One turning vector, and how many steps it has turned
The counts run from 0 to 267.
[ 0.59  0.09  0.95 -0.03 -0.47  0.72  1.48 -0.75  1.29  0.40  2.40  1.36
  1.09 -0.30 -0.65  0.84 -3.23  1.28  0.67 -2.05  1.58  0.67 -4.37  1.41
 -0.03 -1.43 -2.87  0.96  2.69  0.28  0.69 -2.00 -1.26  0.25  2.48] | 110
[-0.86 -0.78  0.59 -0.19  0.38  2.24  0.73 -1.37  1.25 -0.30  1.24  0.62
 -0.48  0.81 -1.67 -0.81 -4.93  1.98  0.60 -0.18  2.45 -0.52 -3.93  0.93
 -0.79 -0.97 -2.55  0.78  1.78  0.52  1.00  0.24 -0.50  0.54  2.59] | 79
[-2.09 -1.10  1.05 -0.24  0.54  1.76  0.58 -1.15  1.05  1.62 -0.76  0.19
 -0.79  0.50 -0.95  0.73 -3.98  1.71 -1.19 -2.02  2.25 -1.99 -2.36  1.55
 -1.55  0.72 -2.52  1.90  1.30 -1.29 -0.02 -0.18 -0.83 -0.04  2.87] | 161
[-0.12  1.29  1.54 -2.40  1.73  2.15  0.91  0.31  2.51  1.91 -0.77  1.23
  0.22  0.36  0.05  0.14 -0.77  1.24 -2.38  1.67  1.40 -0.07 -3.58  0.46
  0.07  0.04 -1.62 -0.19  2.25 -2.89 -0.28 -3.30  0.51  1.11  0.53] | 249
[ 0.22  0.14  0.92 -0.18  0.16  2.06  0.79 -1.90  1.41  0.35  1.29  0.86
  0.06  0.55 -0.56 -1.60 -3.63  2.86  0.53  0.10  1.89  0.62 -5.52  0.08
 -0.45 -0.54 -1.97  0.32  2.21 -0.12  1.00  0.13 -0.77 -0.31  0.57] | 78
[ 0.57  0.14  2.37 -0.33  0.86  0.28  0.12 -2.20  2.26  1.03 -0.92 -0.25
  0.63  1.03  1.33 -0.66 -3.41  2.07 -0.20  0.47  2.92  0.13 -5.18 -0.75
  1.08  0.53 -1.47  0.49  3.12 -0.74 -0.26 -1.02 -1.54  0.42 -0.15] | 127
[-1.82  0.93  2.45 -2.50  1.83 -0.42  0.14 -4.17  1.51  1.23  0.42  1.02
  0.11 -0.14 -0.89 -0.56 -1.65 -0.27 -0.77  0.07  2.12 -0.05 -3.17 -0.34
 -0.12  0.11 -2.07  0.90  3.69 -1.05 -0.19 -1.23  0.23  0.85  1.59] | 133
[-1.64 -1.17  0.09 -1.42  0.49  1.50  1.93 -1.50  1.89  1.18 -0.16 -0.79
 -0.99  0.98  0.28  2.06 -3.60  2.06 -2.60 -0.96  2.20 -0.65 -1.93  0.28
 -1.68  0.63 -2.20 -1.61  3.09 -0.88 -1.02 -0.78  0.58 -0.14  2.49] | 174
[-1.92  1.69  3.00 -2.07  2.20  0.62 -0.38 -2.80  1.17  1.00  1.71  1.77
  1.19 -0.77  0.43 -0.36 -1.40  0.98 -0.35  0.60  1.29  1.88 -3.16  0.22
  0.16  0.83 -0.95  0.15  3.31 -2.15  0.72 -2.19  0.07 -0.10  0.50] | 263
[-2.22  0.36  1.90 -1.10  1.50  0.10 -0.21 -1.45  2.35  0.31  1.45  0.79
 -0.17  0.59  0.86  0.27 -4.25 -0.05  1.14 -0.60  2.83  0.93 -2.61  1.26
  0.26  0.21 -2.03 -0.29  2.57 -0.27 -0.33 -1.80 -0.30  0.55  2.19] | 259
[-3.30 -0.22  1.93 -0.84  1.51  1.42 -0.21 -1.05  2.04  1.15  0.21  0.43
 -0.50  0.18  0.14  1.25 -4.18 -0.82 -0.29 -0.52  2.31  0.04 -0.91  1.36
 -0.44  1.16 -2.20  0.08  2.20 -0.80  0.43 -1.53  0.46  1.74  3.64] | 260
[-1.36 -1.15  2.32 -0.09  0.48  0.49  1.74 -1.24  1.10  2.67 -0.32 -0.28
  0.49  0.01  0.34  3.38 -2.96  1.31 -1.89 -1.57  1.73 -0.16 -1.23  1.38
 -1.87  1.37 -2.16 -0.94  2.51 -1.10 -0.18 -1.21 -0.70  0.62  3.62] | 143
[-1.25 -0.94  2.75  0.53  0.91  2.44  1.19 -1.16  1.88  2.05  0.26 -0.46
  1.07  0.42  1.75  1.68 -1.41  3.56 -0.87 -0.11  1.32  1.05 -2.54  1.37
 -1.80  1.96 -1.19 -0.96  0.66 -2.95  0.70 -0.58  0.07  0.82  2.28] | 63
[-1.37 -1.73  1.53 -0.09  0.63  1.03  1.29 -0.43  2.06  1.08 -0.84 -0.79
 -0.77  2.45 -0.19  1.69 -3.35  0.50 -1.45 -1.34  1.64 -0.89 -2.17  1.48
 -0.93 -0.14 -2.44 -1.74  3.47 -0.28 -0.61 -1.92 -0.28  0.93  2.89] | 12
[-0.20 -0.37  3.18  0.91  0.48  0.43 -0.21 -2.67  0.91  1.12  0.84  0.09
  1.79  1.66  0.97  0.08 -1.53  1.33 -0.44 -1.54  0.90  0.15 -3.94  0.53
  0.21  0.75 -1.35 -1.86  3.36 -1.65 -0.72 -2.68 -2.29 -0.34  0.41] | 140
[-2.54 -0.48  1.37  0.13  1.96  2.58  0.42 -0.90  2.98  1.46 -1.88 -0.61
 -0.48  1.23 -0.43  0.20 -2.95  1.09 -0.23  0.39  1.97 -0.87 -2.13  0.42
 -1.21  0.54 -2.39  1.03  1.34 -1.79 -0.65 -0.05  1.72  1.69  3.58] | 211
[ 1.12 -0.20  1.74 -0.58  0.43  2.16  0.44 -1.53  2.20  0.19  1.58 -0.18
  0.65  1.90  0.07 -0.82 -2.14  1.42  0.12  0.01  1.12  0.51 -5.17 -0.09
  0.43 -1.02 -1.99 -1.96  1.93 -0.67 -1.66 -2.67 -0.70  0.99  0.72] | 91
[-1.63  0.96  2.50  0.22  1.17  2.06  0.51 -3.45 -0.85  0.80  0.28  2.33
  1.37  0.12 -2.08 -0.16 -2.23  0.60 -2.19 -1.53  0.15 -1.21 -1.78 -0.47
 -0.61  0.82 -2.59 -0.40  2.78 -1.42  0.49 -1.11 -1.47 -1.20  1.94] | 152
[ 0.20  0.15  1.62  0.86  0.07  1.09  0.34  0.47  1.35  0.43  0.47  0.82
  0.22  1.77  0.25 -1.08 -3.32  2.07  0.85 -1.13  1.81  0.44 -5.31  1.24
  0.50 -0.72 -2.03  1.31  2.58 -0.75  1.07 -2.13 -1.69 -0.33  1.49] | 240
[-2.27  0.39  3.04  0.18  1.43  2.21  0.24 -2.37 -0.15  0.51  0.30  1.54
 -0.73  1.43 -1.54 -1.04 -2.65  0.89  0.09 -0.74  1.01 -1.93 -2.84  1.17
 -1.76 -0.11 -2.88  1.09  1.41 -1.82  1.03 -0.93 -1.60 -0.48  1.29] | 35
[-0.63 -0.61  2.29  2.02  0.32  2.50  0.39 -2.95 -0.07  1.15  0.33  0.33
  1.62  1.32 -0.37 -0.06 -0.66  3.49 -1.35 -1.56 -0.09  0.35 -3.34  0.57
 -1.45  1.09 -1.79 -1.77  3.09 -2.37  0.65 -0.12 -0.66 -0.75  1.43] | 189
[-0.35 -0.02  1.65 -1.25  1.39  3.82 -0.39 -0.14  2.73  0.51  0.46  0.56
  0.68  1.29 -0.36 -0.86 -2.46  1.32 -0.24  0.49  0.98 -0.65 -3.96  0.64
 -0.38 -1.20 -2.23  0.25 -0.09 -3.07 -2.37 -2.46 -0.06  1.70  1.47] | 86
[-1.76  0.28  2.45 -0.29  1.61  3.00  0.25 -0.67  1.22  0.88 -0.56  1.10
 -0.38  1.77 -1.83  0.07 -2.79 -0.99 -0.79 -0.12  0.85 -2.15 -2.53  1.32
 -0.53 -0.78 -2.80  0.48  0.98 -1.26  0.01 -2.78 -0.44  1.55  2.44] | 247
[-1.55  0.91  2.36 -0.39  1.51  3.81  0.65 -0.02  1.93  0.54  1.41  1.96
  1.83 -0.27  1.11  0.68 -3.02  2.39 -0.03 -0.45  0.68  1.05 -2.31  0.97
 -0.84  0.49 -2.30  0.22 -1.13 -2.92 -0.41 -2.24 -0.27  0.00  2.35] | 68
[-0.11  1.14  0.80 -1.35  1.14  3.77  1.47  0.06  2.52  0.69 -0.59  1.16
  1.20 -0.02 -0.11 -0.24 -1.42  3.13 -1.74  0.25  0.16  0.00 -2.99  0.22
 -1.09  0.21 -2.70  1.37  0.06 -3.25 -0.50 -1.65  0.19 -0.16  1.67] | 199
[-0.90 -0.02 -0.12 -1.97  0.49  1.80  1.03 -0.08  1.70 -0.49  0.85  0.85
 -0.90  1.74 -0.34 -0.58 -4.02  1.86 -1.06 -0.42  1.31 -0.61 -4.17  0.61
  0.13 -1.05 -2.63 -0.84  2.09 -1.01 -0.46 -3.03 -0.66 -1.19  0.46] | 42
[-0.50  0.63  3.42  0.62  1.25  1.92  1.21 -2.25  0.18  0.58  0.20  1.96
  0.69  0.62 -2.21 -0.04 -3.19 -0.76 -0.16 -0.44  1.05 -1.85 -2.72  0.50
 -1.16 -0.34 -3.48  1.96  1.00 -0.87  0.14 -1.45 -1.30  0.85  2.60] | 116
[-0.73  1.71  1.77 -2.57  1.80  0.94  1.16 -2.59  1.94  0.79  1.13  1.37
  2.00 -1.80 -0.36  0.60 -1.58  0.38 -0.90  1.11  1.50  2.31 -2.68 -0.45
 -0.50  0.57 -1.97  0.32  2.87 -1.58  0.62 -1.01  1.62  1.30  2.76] | 101
[-1.24  0.56  1.44  0.39  1.41  4.27  0.93 -0.16  1.67  0.43 -0.62  1.39
  0.66  1.10 -0.78 -0.23 -2.25  1.84 -0.65 -0.78 -0.24 -1.39 -1.98  0.67
 -1.51 -0.29 -3.18  1.34 -0.95 -2.75 -0.81 -1.29 -0.18  0.02  3.22] | 198
[-3.26 -0.23  2.06 -0.02  1.90  2.70  0.21 -1.59  2.47  1.21 -0.40 -0.13
  0.87  1.11  1.01  0.34 -2.68  1.45 -0.72 -0.50  0.88  0.32 -1.10  0.11
 -1.08  1.71 -2.32  0.06  0.48 -3.03 -1.26 -1.15  0.40  1.11  3.54] | 180
[-0.30 -1.68  1.14 -0.91 -0.07  1.73  1.67 -0.68  2.04  1.11  0.07 -0.77
  0.08  0.89 -0.78  2.14 -3.29  0.70 -1.76 -0.61  2.52  0.05 -2.64  0.73
 -1.59 -0.19 -2.36 -1.62  2.56  0.33 -0.89 -1.23  1.07  1.98  3.51] | 93
[-0.91 -0.66  3.76  0.57  0.89  0.88  1.32 -1.96  1.30  2.40 -0.84 -0.21
  1.28  0.32  1.98  2.17 -1.29  2.35 -1.59 -1.03  1.43  0.23 -1.58  0.79
 -1.32  2.35 -1.37 -0.07  1.95 -2.47  0.13 -1.30 -1.31 -0.05  1.86] | 144
[-0.55  0.02  1.09 -1.39  1.35  1.25  1.61 -2.38  1.64  0.65 -0.04  0.82
  0.49  0.28 -1.11  0.34 -0.04  1.06 -2.40  0.28  1.24  0.68 -2.91  0.18
 -1.28 -0.44 -2.39 -2.65  4.57 -0.59  0.61 -1.09  1.80  0.92  2.36] | 219
[-2.82  1.02  0.95 -3.36  1.49  1.81  0.71 -1.36  2.65  1.12  0.69  0.45
 -0.73 -0.10  1.00 -0.64 -1.94  2.07 -0.72  1.47  1.82  1.66 -2.75  0.43
 -0.66  0.72 -1.41  0.68  2.21 -2.49 -0.22 -0.86  1.47  0.51  0.72] | 51
[ 0.54 -0.09  2.96  2.35  0.55  1.78  0.15 -1.19  0.20  0.70 -0.78  0.84
  0.98  1.81 -0.47 -0.93 -1.96  2.35 -0.35 -0.37  1.66 -0.35 -5.02  0.97
  0.02  0.68 -2.11  0.51  2.61 -1.26  1.62 -1.34 -1.62 -0.08  0.63] | 239
